Here are some points, one per row:
112 & 87 & -12 & -81 & -54 & -42 & -32 & -28 & -25 & -26 & -25 & -32 & -33 & -32 & -31 & -28 & -26 & -30 & -25 & -29 & -23 & -30 & -45 & 6 \\
-19 & -26 & -22 & -26 & -26 & -21 & -27 & -32 & -18 & 25 & 17 & 44 & 35 & 65 & 62 & 67 & 90 & 79 & 68 & 81 & 68 & 58 & 60 & 33 \\
51 & 24 & 63 & -13 & -71 & -54 & -36 & -24 & -22 & -28 & -32 & -31 & -29 & -29 & -27 & -26 & -29 & -32 & -33 & -34 & -40 & -38 & 39 & 31 \\
-23 & -26 & -10 & -10 & 1 & 20 & 41 & 42 & 66 & 38 & 45 & 45 & 54 & 28 & 68 & 50 & 70 & 53 & 67 & 67 & 50 & 75 & 50 & 56 \\
-23 & -25 & -24 & -31 & -24 & -29 & -41 & -48 & 11 & 28 & 45 & 40 & 62 & 79 & 102 & 85 & 84 & 78 & 53 & 24 & 8 & -33 & -14 & -56 \\
-39 & -41 & -31 & -28 & -31 & -37 & -40 & -56 & 14 & 6 & 25 & -1 & -52 & -24 & -38 & -32 & -36 & -44 & -45 & -12 & -5 & 29 & 30 & 38 \\
-15 & -26 & -16 & 4 & -1 & 21 & 13 & 22 & -18 & -45 & -35 & -30 & -34 & -37 & -23 & -36 & -34 & -33 & -11 & 7 & 30 & -47 & -37 & -39 \\
-45 & -51 & -41 & -12 & -31 & -12 & -20 & -16 & -1 & -13 & -47 & -41 & -37 & -44 & -36 & -32 & -22 & -28 & -21 & -32 & -24 & -27 & -40 & -39 \\
66 & 85 & 77 & 81 & 66 & 60 & 35 & 34 & 6 & 0 & -4 & 5 & 13 & 33 & 49 & 50 & 53 & 25 & 19 & -27 & -38 & -28 & -22 & -17 \\
65 & 63 & 61 & 78 & 78 & 21 & 7 & -34 & -36 & -22 & -20 & -28 & -20 & -22 & -27 & -26 & -33 & -24 & -25 & -31 & -27 & -30 & 13 & -15 \\
5 & 13 & -12 & -1 & 8 & 8 & -25 & -10 & -34 & -5 & -38 & -32 & 0 & -40 & -8 & -7 & 10 & 50 & 11 & 49 & 63 & 107 & 109 & 118 \\
4 & -5 & -5 & 6 & 11 & 14 & 9 & 17 & 24 & 18 & 24 & 32 & 54 & 61 & 54 & 30 & -16 & -60 & -37 & -24 & -22 & -18 & -22 & -19 \\
-48 & -26 & 2 & -2 & 16 & 48 & 63 & 8 & -40 & -40 & -31 & -33 & -31 & -33 & -29 & -35 & -25 & -29 & -25 & -19 & -24 & -26 & -32 & -30 \\
-42 & -15 & -39 & -42 & -39 & -41 & -37 & -30 & -33 & -28 & -34 & -34 & -36 & -39 & -32 & -33 & -30 & -34 & -31 & -19 & -47 & 14 & 31 & -68 \\
-32 & -36 & -30 & -33 & -36 & -31 & -34 & -21 & -33 & -59 & -10 & -21 & 32 & 35 & 39 & 89 & 58 & 72 & 45 & 46 & -20 & -13 & -52 & -51 \\
-25 & -25 & -27 & -35 & -47 & -21 & 20 & 60 & 89 & 100 & 101 & 83 & 75 & 29 & -25 & -73 & -50 & -26 & -18 & -26 & -22 & -21 & -27 & -28 \\
-23 & -26 & -22 & -20 & -25 & -25 & -45 & -4 & 6 & 39 & 78 & 36 & 25 & 7 & 15 & 13 & 35 & 50 & 47 & 70 & 50 & 69 & 91 & 103 \\
-44 & -31 & -54 & -36 & 12 & 36 & 39 & 83 & 63 & -2 & -30 & -55 & -41 & -27 & -26 & -29 & -25 & -33 & -39 & -37 & -24 & 6 & 26 & 26 \\
-52 & -39 & -46 & -25 & 12 & -49 & -44 & -36 & -31 & -29 & -34 & -34 & -30 & -38 & -35 & -31 & -29 & -35 & -22 & -33 & -40 & -57 & -8 & 53 \\
45 & 21 & 28 & 31 & 40 & 40 & 38 & 51 & 37 & 36 & 17 & 26 & 0 & -9 & -19 & -25 & -44 & -25 & -22 & -23 & -21 & -18 & -22 & -26 \\
-35 & -23 & -18 & 4 & 30 & 54 & 91 & 96 & 97 & 105 & 76 & 55 & 43 & 39 & 32 & 47 & 31 & 25 & 13 & -4 & -10 & -28 & -32 & -26 \\
-32 & -32 & -32 & -30 & -27 & -33 & -39 & -45 & -39 & 13 & 31 & 72 & 55 & 43 & 31 & 29 & 16 & -9 & -33 & -27 & -28 & -29 & -32 & -28 \\
54 & 65 & 44 & 55 & 1 & 46 & -19 & -50 & -27 & -23 & -24 & -26 & -27 & -29 & -30 & -25 & -31 & -25 & -21 & -32 & -26 & -10 & -31 & -19 \\
-37 & -31 & -35 & -26 & -31 & -37 & -39 & -32 & -43 & -22 & 13 & 42 & 46 & 51 & 36 & 16 & 23 & 24 & 0 & -54 & -30 & -30 & -35 & -31 \\
21 & 26 & 58 & 74 & 59 & 53 & 60 & 23 & -13 & -48 & -28 & -27 & -25 & -23 & -28 & -28 & -27 & -16 & -28 & -27 & -21 & -18 & -25 & -23 \\
-2 & -9 & -22 & -42 & -18 & -42 & 1 & -19 & -30 & -42 & -44 & -11 & -27 & -5 & 4 & 17 & 27 & 68 & 62 & 47 & 41 & 63 & 55 & 73 \\
58 & 68 & 90 & 51 & 52 & 59 & 14 & -34 & -39 & -22 & -22 & -26 & -22 & -25 & -27 & -26 & -31 & -25 & -23 & -26 & -20 & -16 & -27 & -24 \\
35 & 109 & 42 & 89 & 24 & -71 & -47 & -25 & -19 & -22 & -23 & -25 & -27 & -31 & -30 & -46 & -15 & -19 & 36 & 123 & 80 & 16 & -27 & -31 \\
36 & 39 & 48 & 46 & 56 & 66 & 52 & 47 & 50 & 9 & 7 & 5 & -12 & 0 & -15 & -13 & 21 & 0 & -10 & 3 & -8 & -12 & 0 & -8 \\
89 & 43 & 57 & 47 & 48 & 23 & 38 & 18 & 12 & -15 & -30 & -25 & -30 & -41 & -24 & -4 & 1 & 12 & -14 & -26 & -24 & -22 & -27 & -31 \\
59 & 21 & 52 & 34 & 42 & 28 & -10 & 5 & -39 & -27 & -24 & -29 & -29 & -27 & -28 & -29 & -26 & -27 & -22 & -28 & -21 & -15 & -30 & -31 \\
-27 & -33 & -23 & -28 & -29 & -19 & -17 & -22 & -28 & -36 & -29 & -31 & -33 & -9 & -61 & 35 & 15 & 28 & 127 & 83 & 127 & 127 & 127 & 114 \\
-28 & -21 & -25 & -31 & -51 & -27 & 22 & 66 & 73 & 95 & 76 & 61 & 57 & 29 & 23 & 16 & -25 & -39 & -35 & -31 & -18 & -21 & -27 & -26 \\
-32 & -28 & -30 & -26 & -27 & -38 & -36 & -41 & -30 & -7 & 30 & 53 & 66 & 74 & 84 & 64 & 35 & -8 & -45 & -47 & -18 & -25 & -30 & -25 \\
-29 & -41 & -26 & -21 & -33 & -30 & -30 & -27 & -13 & 9 & -44 & -30 & -24 & 9 & 25 & 0 & 26 & 65 & 32 & 65 & 43 & 64 & 19 & 70 \\
-47 & -48 & -19 & -1 & 44 & 64 & 73 & 67 & 63 & 40 & 23 & 6 & -16 & -20 & -26 & -25 & -39 & -26 & -23 & -18 & -21 & -26 & -28 & -28 \\
There is one direction along which these points spread out most. How many in every 100 of the points above lie lower along it than each point below? Round to a whole number. More than half of the points above lie lower than the first one.
-42 & -15 & -39 & -42 & -39 & -41 & -37 & -30 & -33 & -28 & -34 & -34 & -36 & -39 & -32 & -33 & -30 & -34 & -31 & -19 & -47 & 14 & 31 & -68 \\ 53
-32 & -32 & -32 & -30 & -27 & -33 & -39 & -45 & -39 & 13 & 31 & 72 & 55 & 43 & 31 & 29 & 16 & -9 & -33 & -27 & -28 & -29 & -32 & -28 \\ 28
-23 & -26 & -10 & -10 & 1 & 20 & 41 & 42 & 66 & 38 & 45 & 45 & 54 & 28 & 68 & 50 & 70 & 53 & 67 & 67 & 50 & 75 & 50 & 56 \\ 8
-35 & -23 & -18 & 4 & 30 & 54 & 91 & 96 & 97 & 105 & 76 & 55 & 43 & 39 & 32 & 47 & 31 & 25 & 13 & -4 & -10 & -28 & -32 & -26 \\ 33
-15 & -26 & -16 & 4 & -1 & 21 & 13 & 22 & -18 & -45 & -35 & -30 & -34 & -37 & -23 & -36 & -34 & -33 & -11 & 7 & 30 & -47 & -37 & -39 \\ 72
112 & 87 & -12 & -81 & -54 & -42 & -32 & -28 & -25 & -26 & -25 & -32 & -33 & -32 & -31 & -28 & -26 & -30 & -25 & -29 & -23 & -30 & -45 & 6 \\ 75
5 & 13 & -12 & -1 & 8 & 8 & -25 & -10 & -34 & -5 & -38 & -32 & 0 & -40 & -8 & -7 & 10 & 50 & 11 & 49 & 63 & 107 & 109 & 118 \\ 19
-32 & -36 & -30 & -33 & -36 & -31 & -34 & -21 & -33 & -59 & -10 & -21 & 32 & 35 & 39 & 89 & 58 & 72 & 45 & 46 & -20 & -13 & -52 & -51 \\ 22
-23 & -26 & -22 & -20 & -25 & -25 & -45 & -4 & 6 & 39 & 78 & 36 & 25 & 7 & 15 & 13 & 35 & 50 & 47 & 70 & 50 & 69 & 91 & 103 \\ 6
